(in the rows, 128 means zero)
The same turns and mirrors carry the whole set onto itself, and each row onto the other rows of its family. Which rows share a family with each named row? Give them in list order.
These 20 rows form 4 families of 5 rows each.
falev: [122  89 129  87 133 110 130 138 137 132 133 104 156 143]
zazu: [ 87 111 118 131 130 100  98 113 139 131 130 114 164 132]
Rula: [128 154 149 147 166 141 117 124 135 116 124 131 137 164]
numig: [141 129 153 128 158 158 111 142 126 131 124 138 162 167]
tal: [125 139 151  85 142 133 134 140 149 130 120 127 144 175]
zil: [125 125 132 156 161 151  97 133 164 124 147 132 157 148]
riv: [141 113 162  89 142 124 119 125 113 129 111 120 153 152]
topil: [120 138 106 152 145 136  93 108 139 116 151 114 140 145]
Papos: [124 100 144  95 136  99 110 106 142 122 125 103 142 123]
dalut: [128 147 135 128 139 162 119 126 141 128 143 130 125 172]
rami: [119 116 143  93 123  89 114 130 140 122 115 116 177 148]
Lep: [114  90 114 121 114 118  99 115 162 121 126 123 159 129]
sitef: [131 128 151 104 165 124 141 144 120 129 132 109 143 165]
nite: [114 107 126 135 148 115  96 110 174 120 147 110 145 121]
Varo: [118 130 125 157 135 135  91 106 160 112 120 140 147 142]
fel: [137 147 127 122 152 157 113 140 141 114 151 129 133 170]
pudi: [100 115 142  88 135  95 121 131 148 132 113 117 168 150]
beg: [108 119 116 134 127  94  93 102 139 120 129 105 166 131]
Bagi: [136 133 149  85 138 127 126 154 142 117 129 133 157 173]
muv: [104 130 114 157 131 141  97 110 134 129 149 122 138 145]

Same family as pudi: zazu, tal, dalut, muv
Same family as Lep: falev, Rula, sitef, Varo
Same family as nite: numig, zil, riv, Papos

The same turns and mirrors carry the whole set onto itself, and each row onto the other rows of its family. Which rows share a family with each named row? Give them in list order.
These 16 rows form 4 families of 4 rows each.
zime: [118 146 111 114 124 121 129 145 103]
Dus: [131 117 158 150 134 135 130 110 151]
Lepur: [115 108 147 106 130 120 155 131 113]
lipu: [134 151 123 158 128 137 109 121 144]
mikat: [144 100 141 138 137 152 144 116 137]
Reb: [128 153 108 119 123 115 124 140 107]
Pir: [122 104 150 110 137 108 152 132 131]
bir: [154 137 108 153 133 147 121 119 132]
Nok: [106 122 165 120 127 107 136 128 130]
fuv: [118 143 114 112 129 101 130 150 118]
togod: [110 158 129 126 120 108 115 139 121]
Kene: [150 105 134 144 142 139 139 120 156]
kov: [119 116 148 103 127 106 150 129 111]
fufa: [145 137 101 146 133 153 121 129 127]
livi: [145 101 148 137 138 139 148 109 139]
Sol: [145 145  98 145 135 132 118 135 139]

Same family as bir: Reb, kov, livi
Same family as Sol: Pir, fuv, Kene
Same family as Dus: lipu, Nok, togod

The same turns and mirrors carry the whole set onto itself, and each row onto the other rows of its family. Which rows share a family with each named row? Give them in list order.
These 32 rows form 4 families of 8 rows each.
volo: [155 130 169 128 106 107 130 147  81 129 121 124 139 109 122 125 135 124
 129]
Sig: [126 124 101 179 101 101 163 152 143 120 118 112 147 121 135  89 113  99
 124]
Bame: [129 119 151 131 138 110 122 126 108 141  96 119 135 114 146 134 133 118
 139]
Mero: [151 132 160 117 110 109 145 129 117 132 122 142 125 130 128 140 159 120
 140]
Nodep: [135 115 113 192 105 102 157 166 111  97 128 106 109 109 141 107 106 106
 133]
koz: [151 128 155 115 116 112 145 137 117 139 117 136 122 131 131 139 156 118
 137]
Taguz: [132 159 163 130 110 102 142 130 111 135 112 145 144 107 131 127 148 126
 116]
Loviv: [151 132 156 115 110 109 138 130 110 135 125 144 131 130 122 136 153 121
 132]
bib: [130 151 156 125 121 112 143 145 115 149 104 133 139 111 137 126 143 122
 113]
zudet: [128 128 153 131 131  98 114 114  97 132 106 133 147 112 133 134 132 121
 131]
Fam: [134 116 106 187 106 100 144 166  99 100 131 111 121 110 133  97 101 111
 122]
zub: [137 124  91 177 116  93 142 143 146 109 126  94 117 120 135 124 116  97
 145]
dof: [129 134 110 185  85  90 169 135 142 101 131 123 149 116 131  91 119 105
 132]
did: [122 119  98 188 114  90 166 133 122 105 133 131 119 126 148  96 118  97
 138]
depar: [152 128 150 112 115 112 139 137 115 140 121 137 128 133 126 135 154 119
 131]
led: [135 153 164 130 120 112 153 142 127 144  98 130 126 110 145 130 151 117
 125]
venu: [139 122 121 195  94  94 158 152 108  87 134 117 113 106 138 107 110 111
 136]
las: [136 122 113 193  94  91 145 152  97  89 139 122 125 107 129 101 106 113
 125]
Mabo: [129 126 111 186  95  97 173 144 152 108 121 113 139 118 139  95 119 100
 137]
kor: [136 135  90 174 104  81 130 126 128  97 140 115 137 117 115 120 112 106
 136]
doran: [132 125  81 167 116  92 128 143 130 114 131 100 133 122 122 117 108 102
 130]
nak: [160 127 178 135 105 109 148 150  94 123 115 115 118 106 136 134 142 120
 145]
fenek: [133 132 164 140 120  96 125 103 103 118 108 138 137 105 139 141 139 120
 147]
bet: [134 159 171 135 111 103 152 131 124 133 109 141 131 105 141 132 155 121
 129]
Rupu: [127 132 101 178  92  92 157 141 134 110 129 121 157 119 127  85 114 106
 121]
Dokez: [122 116  92 185 118  93 163 138 117 111 132 129 123 130 144  94 115  97
 130]
mas: [141 135  99 181 101  84 146 125 141  93 136 109 120 115 129 130 120 102
 154]
Bafel: [157 123 167 128 116 114 136 157  89 134 112 113 128 109 132 129 134 122
 134]
Tabo: [123 121  98 190 110  87 163 127 116 102 138 136 124 127 142  97 118  99
 135]
riso: [134 124 165 142 131 105 132 114 115 127  98 121 122 110 150 142 143 115
 153]
keso: [158 133 176 136 100 103 141 142  86 116 121 127 130 106 127 130 140 126
 140]
domar: [120 119  91 184 115  89 159 133 113 108 137 133 129 128 138  92 116 100
 128]

Same family as kor: Bame, zudet, zub, doran, fenek, mas, riso
Same family as Loviv: Mero, koz, did, depar, Dokez, Tabo, domar
Same family as las: volo, Nodep, Fam, venu, nak, Bafel, keso

The same turns and mirrors carry the whole set onto itself, and each row onto the other rows of its family. Which rows share a family with each named row? Give them in list order.
These 32 rows form 8 families of 4 rows each.
ziga: [137 139 103 123 129  94 134 140 115 149]
bofik: [135 146 113 131 133  93 135 152 129 141]
nasob: [147 151 125  96 134 149 140 106 127 122]
Bukor: [106 129 133 151 144 114 139 152 113 154]
velu: [108 131 132 154 145 110 137 153 116 145]
Mak: [132 148 104 125 140  91 127 138 129 138]
vud: [127 152 118  94 146 147 136 104 116 115]
fak: [105 138 123 161 141 128 142 152 118 147]
gud: [148 156 121  97 141 147 142 107 124 119]
koso: [151 144 130  89 145 134 140 107 125 126]
lut: [ 99 139 137 151 142 132 142 158 113 144]
vuz: [119 136 145 120 147 167 142 106 113 126]
Pari: [124 146 145 108 134 167 158 119 108 128]
rokud: [135 150 108  95 127 145 144 104 124 129]
fom: [138 152 109 131 139  94 132 152 126 142]
tezu: [130 154 100 115 130 101 130 147 133 137]
kuzuk: [122 138 153 123 140 169 151 121 109 132]
tadeb: [134 151 107 130 140  98 125 143 135 150]
Sevab: [151 151 119  95 136 127 137 100 120 127]
Netip: [113 153 151 121 153 165 147 119 115 126]
Lili: [113 135 143 156 139 122 147 154 113 152]
vin: [130 129 143 128 148 163 148 111  99 127]
seg: [144 145 119  92 144 138 143 108 125 115]
duv: [121 136 157 132 148 157 148 111 101 134]
kun: [114 141 146 151 156 114 138 154 106 145]
binov: [121 144 137 149 134 111 145 154 110 161]
temep: [116 133 145 116 145 166 149 108 111 132]
guni: [113 137 135 159 143 124 137 151 118 158]
Mikul: [141 150 113  93 141 138 131 104 125 118]
lan: [123 150 110 135 146  91 124 138 117 146]
buk: [123 131 147 120 146 165 156 117 108 124]
vuzek: [127 153 110 121 138  99 134 149 143 146]

Same family as guni: tadeb, seg, buk
Same family as tezu: lut, Sevab, duv
Same family as koso: fak, vin, vuzek
Same family as Mak: kuzuk, Lili, Mikul
Same family as binov: vud, Pari, lan
Same family as temep: Bukor, gud, fom
Same family as kun: ziga, rokud, Netip

The same turns and mirrors carry the whole set onto itself, and each row onto the other rows of its family. Which rows share a family with each named row? Give them in list order.
These 40 rows form 5 families of 8 rows each.
Tede: [152 149 150 119 141 118 102 133 130 142]
sopi: [142 125 136 106 132 118 145 100 124 116]
Mefo: [147 126 137 120 123 100 118 109 129 115]
Suned: [107 162 127 140 133 128 100 144  92 133]
mifa: [ 99 148 107 136 121 138 130 113 106  92]
zafan: [103 126 126 145 131 149 146 100 107 110]
viko: [105 157 107 149 129 158 131 126  98 123]
kos: [137 111 135 108 120 118 127 110 133 129]
nuz: [147 117 130 124 137 134 139  92 127 135]
Sak: [120 116 105 131 145 135 124 116 130  95]
leb: [102 152 115 145 141 162 113 135 111 112]
feb: [141 141 136 135 131 133 115 127 139 165]
pege: [103 150 134 161 128 139 130 134  95 145]
tuk: [136 118 115 117 126 133 137  96 139 131]
Tuzul: [141 164 136 116 120 122 118 142  98 141]
Nokir: [109 172 126 146 141 132 119 152 112 139]
sobaf: [122 158 134 120 125 145 113 154 119 152]
subi: [155 161 141 120 134 129 121 125 114 153]
Vamep: [134 158 150 121 112 117 108 135 107 143]
vutug: [150 153 126 111 145 119 120 133 130 149]
fum: [ 97 144 134 154 138 142 109 136 108 148]
Duno: [102 132 122 147 138 125 139 111 105  92]
Navit: [140 152 141 121 117 140 109 131 112 161]
Gat: [ 92 123 110 139 132 144 130 103 110 116]
pes: [146 140 137 139 134 126 121 127 116 168]
debin: [125 137 119 145 130 131 115  97 114  87]
pama: [143 115 145 117 147 119 128 124 137 138]
mer: [143 121 126 105 129 114 125 132 139 134]
gegu: [110 115 118 148 131 129 124 107 121  96]
tuzup: [130 135 130 143 145 131 127 111 117  80]
zisof: [123 148 135 121 133 134 115 142  99 162]
ber: [110 156 121 163 129 155 105 128 103 128]
Dazo: [143 133 128 116 131 128 134 104 146 103]
rese: [118 174 127 149 125 150 122 133 100 106]
zud: [112 168 134 145 120 148 106 122  95 114]
reden: [133 127 119 103 148 128 137 105 134 109]
Busa: [116 169 130 164 140 135 115 135  98 131]
Ruzed: [ 92 145 120 136 147 140 136 123 113  95]
mubek: [126 124 115 145 141 141 145 105 140  99]
nuvu: [150 125 138 110 141 101 123 120 117 114]

Same family as mifa: Tede, Suned, viko, pama, zisof, Dazo, mubek
Same family as Sak: leb, Nokir, sobaf, vutug, mer, reden, Ruzed
Same family as tuzup: feb, tuk, Tuzul, fum, Gat, rese, nuvu
Same family as Vamep: Mefo, zafan, nuz, pege, pes, debin, zud

The same turns and mirrors carry the whole set onto itself, and each row onto the other rows of its family. Which rows share a family with each named row? Give them in list order.
These 27 rows form 9 families of 3 rows each.
bevi: [153 109 128 123 115 105 126 115 134 112 145 125 113  84 137 103 118 138
 132 161 139 108 114]
dubir: [148 109 109 136 108 115 132 115 105 126 142 134 140 120 130  95 109 151
 142 153 150 105 108]
Vuse: [111 134  93 106 117 119 110 141 141  99 128 111 132 150 124 126 150 119
 117 121 129 123  93]
gison: [140 136 134 128 119 140 164 118 122 139 129 145 143 143 135 149 130 137
 127 102 112 150 138]
sapir: [153 140 129 126 107 137 145 103 113 133 119 131 131 121 127 150 119 126
 133 126  94 166 139]
Valid: [ 91 113  99 137 112 123 145 139 163 127 110 109 132 138 113 140 143 134
 141 125 112 130 108]
modu: [111 128  95 109 106 132 107 147 162 119 120 119 132 138 116 132 156 129
 117 132 104 113 109]
Rolef: [ 87 126 100 104 114 131 120 148 145 106 131 102 128 128 139 129 135 136
 130 118 119 111 104]
zegir: [132 119 155 140 119 121 169 105 125 128 123 123 140 114 122 151 138 127
 131 135 118 163 121]
Mesil: [147 142 121 134 115 136 141 103 121 135 137 144 136 146 121 135 141 108
 132 109  96 161 132]
mog: [132 132 119 136 114 139 155 132 141 149 132 143 128 109 133 142 113 119
 136 100 100 154 144]
fafe: [115 124 135 159 112  99 144 125 133 110 143 129 137 107 125 109 123 124
 146 157 134 103  97]
veka: [109 121 115 110 120 118 124 166 163 111 137 122 135 105 133 127 150 126
 113 114 129 109 107]
Tek: [113 122  91 100 116 102 104 143 166 112 138 108 137 135 127 124 136 134
 117 135 125 131 108]
kivat: [114 141  84 100 123 129 114 156 147 110 135 111 135 141 118 131 133 137
 110 138 118 119 108]
moz: [140 116 140 130 115 125 146 108 109 134 146 132 121  99 135  88 135 129
 151 150 135  99 108]
vapog: [148  99 133 128 128 109 146 121 115 135 125 130 110  90 139 109 117 137
 145 133 154 115 109]
gaval: [117 135  84 123 124 121 119 168 158 107 127 115 124 123 124 139 137 141
 118 123 111 117 126]
sege: [162 138 128 118 125 130 146 108 124 142 141 137 131 141 112 142 125 131
 138 116  89 153 143]
Tev: [162 127 137 129 126 135 150 118 137 153 127 137 112 123 119 152 124 129
 127 124 106 152 150]
gom: [147 106 125 129 132 118 114  99 109 120 147 127 116 104 133  94 120 140
 135 164 128 107 108]
givab: [148 117 134 134 134 104 119 113 112 146 143 123 107 109 125 100 117 121
 143 167 138 120 111]
pek: [135 129 148 125 111 145 129 105 119 139 152 130 140 132 130 151 108 125
 127 119  96 154 139]
dati: [143 116 120 135 120 118 122  95  97 122 135 126 111 115 133  92 125 115
 146 153 139 120  98]
Belug: [153 121 131 139 120  99 119 115 107 114 130 134 119 113 130 107 121 136
 142 156 141  93  99]
Tok: [114 121 105 101 120 132 118 160 134 123 135  97 137 135 103 129 164 136
 129 123 111 112 113]
ditaz: [151 139 113 138 131 120 141 125 123 143 136 136 143 131 121 139 136 129
 126 119  94 172 149]

Same family as gison: Rolef, moz
Same family as kivat: sege, gom
Same family as dati: Vuse, Mesil
Same family as sapir: modu, Belug
Same family as Tev: bevi, gaval

